0: [148 106 102 146 173 137 130 146 113 107 159  72 137 145 142 131 129 105
 112 126 182  69 159  96]
1: [216 135  93 135 167 133 137 109 138 151 175  93 129 119 130 107 145 103
 140 177 136 109 140 141]
2: [121 170 126 180 132  83 141  98  62 134 148 127 140  98 112 103 170 145
 120 113 146 125 111 119]
3: [117 147 120 211 144 111 137 108  59 132 157 145 169 130 112 116 168 137
 123 121 169 130 110 117]
4: [141 150  91 128  93 151 156 167  92 124 124 252  81 105 100 181 164  39
 135 156 151 126 128 172]
5: [114 104  76 117 126  73 138 106  88  73 104  50 106 176 153 182 160 131
 101 132 105 143 162  50]
6: [182 100 160  77  80 145  72 149 200 255 142 211  92 193 166  79 146 131
 163 165  79  69  79 184]
7: [113 152 107 134  91 111 148 127  68 152 150 192 115 120  99 165 168 112
 139 136 139 129 133 130]
8: [152  40 114 119 130 111 114 140 163  66 104  95 125 210 170 164  98 101
 145  71 175 154 142 124]
9: [140  53 102  78 161 152 125  37  67 136  73  26 140 203 182 152 154 234
  94 162 139 136 150  67]
10: [140 149 117 120  99 121 142 113 134 140 135   0  98 140 138 117 147 162
 168 157 112 111 110 123]
11: [123 116 125 129 129 197 106 132 151 144 116 164 169 130 117  65 156 115
 134 114 217 118 138 152]
12: [ 49  79 147 119 112 170 123 137 234  97  99 153 118 135  81 137  88 122
 149 111 137 190 147 144]
13: [223 110 158 158 132  79 139  78  83 108 124 131  99 145 155 116 158 110
 143 169 103 167  90 187]
14: [ 97 142 102 117 133 156 166 135  61 115  74 144 177 104 103 109 113 180
  77   0 170  62 132  57]
15: [ 86  72 103 141 232 195  91 142 217 124 160  32 182  93  57 119  89  74
  75 123 234 168 206 121]
16: [115 192 155 173 150  80 155 155  45 149 146 106 124  71 133 136 152  83
 136 125 121 120 100 127]

[163  99 150  97  94 151 105 138 188 196 134 201  80 191 162  90 137 158
 179 127  90  66  68 188] 6 11 1 13 7
[131 145 157 124  95 127 152 127 145 152 141 182  90 145 148 106 140 118
 189 148  93 111 130 155] 7 1 13 2 6
[185 150 149 177 112  98 143  90 109 119 152 163 124 124 164 113 161 128
 159 152  95 158 103 159] 13 2 3 1 7
[128 155 118 123 112 126 139 119 140 153 147 172 110 136 150 120 147 135
 169 155  99 119 128 154] 7 1 2 13 3
[154 142 106 129  92 178 153 132 106 126 122 231  93 133 103 154 160  73
 163 171 133 111 123 190] 4 7 11 1 13
[ 91  65 180  80 111 209 104 113 255 122  59 181 110 151  99  56  76 108
 168 135 141 199 158 223] 12 11 8 6 1
[ 98 127 143 142 104  95  97 151 132  77 129 149 119 152 181 211 106 111
 187  51 169  98 167 118] 8 0 7 5 3
[110  93 200 104 119 133 108 103 110 141  65 134 157 171 167 163 109 146
  86  78  95 153 107 147] 8 12 13 7 2
[140 136 126 115 123 134 135 109 142 143 115 188  98 146 132 116 128 147
 189 141 112 109 129 163] 7 1 11 13 2
[ 69  74 138 118 152 154 122 121 225 120 114  89 118 127  96 124  75 104
 121 129 146 178 172 137] 12 15 8 11 0
[ 86  68 130 115 108 102 129 166 133  35  76 141 125 202 161 181 104 144
 128  29 191 151 130  93] 8 5 12 0 14
[140  94 101 117 119 105  41 131 146  88 123 107 125 255 129 145 120 117
 128 101 147 140 147 104] 8 5 0 11 12
[ 56 174 176 116 130  97 151 223 111  99  68  90 112 107 174 208 107  67
 114  72  95 122 129  92] 16 5 7 0 8
[ 22 105 122 121 134 122 144 128 141 123 113 126 121 119  89 133 119 142
 123 111 144 164 172 104] 12 7 2 3 11
[133 140 119 107 107 133 141 117 137 137 142 188 120 129 136 120 159 141
 174 141 114 102 114 146] 7 2 1 11 3
[255 120 145 158 132  97 149  55  83 105 114 116  98 139 145 114 149 103
 139 181  93 165 130 164] 13 1 2 10 3
[ 86 133 204  43 107 188 115 100 126 216  58 188 178 144 160 126 114 167
  79 125  31  93 107 144] 6 7 11 12 14
[141 180 196  69  95 127 118 184 212 203  82 159  51 111 170 120 109  53
 174 124  24  54  63 168] 6 10 16 4 7
[255 206  87 180 222 143 125  37  74 126 138   0 145 133 145  76 144  49
  93 205 183 128 159 119] 1 0 13 2 10
[187  61 108 114 199 157 120  55 214 100 128  17 106 132 106 106  71  84
 203 202 134 180 192 152] 1 10 8 0 15
[137 241 179 135  95 124 147 141 162 124 110 152 109  28 183 156 106  31
 234 132  68  48 169 161] 16 4 7 1 2
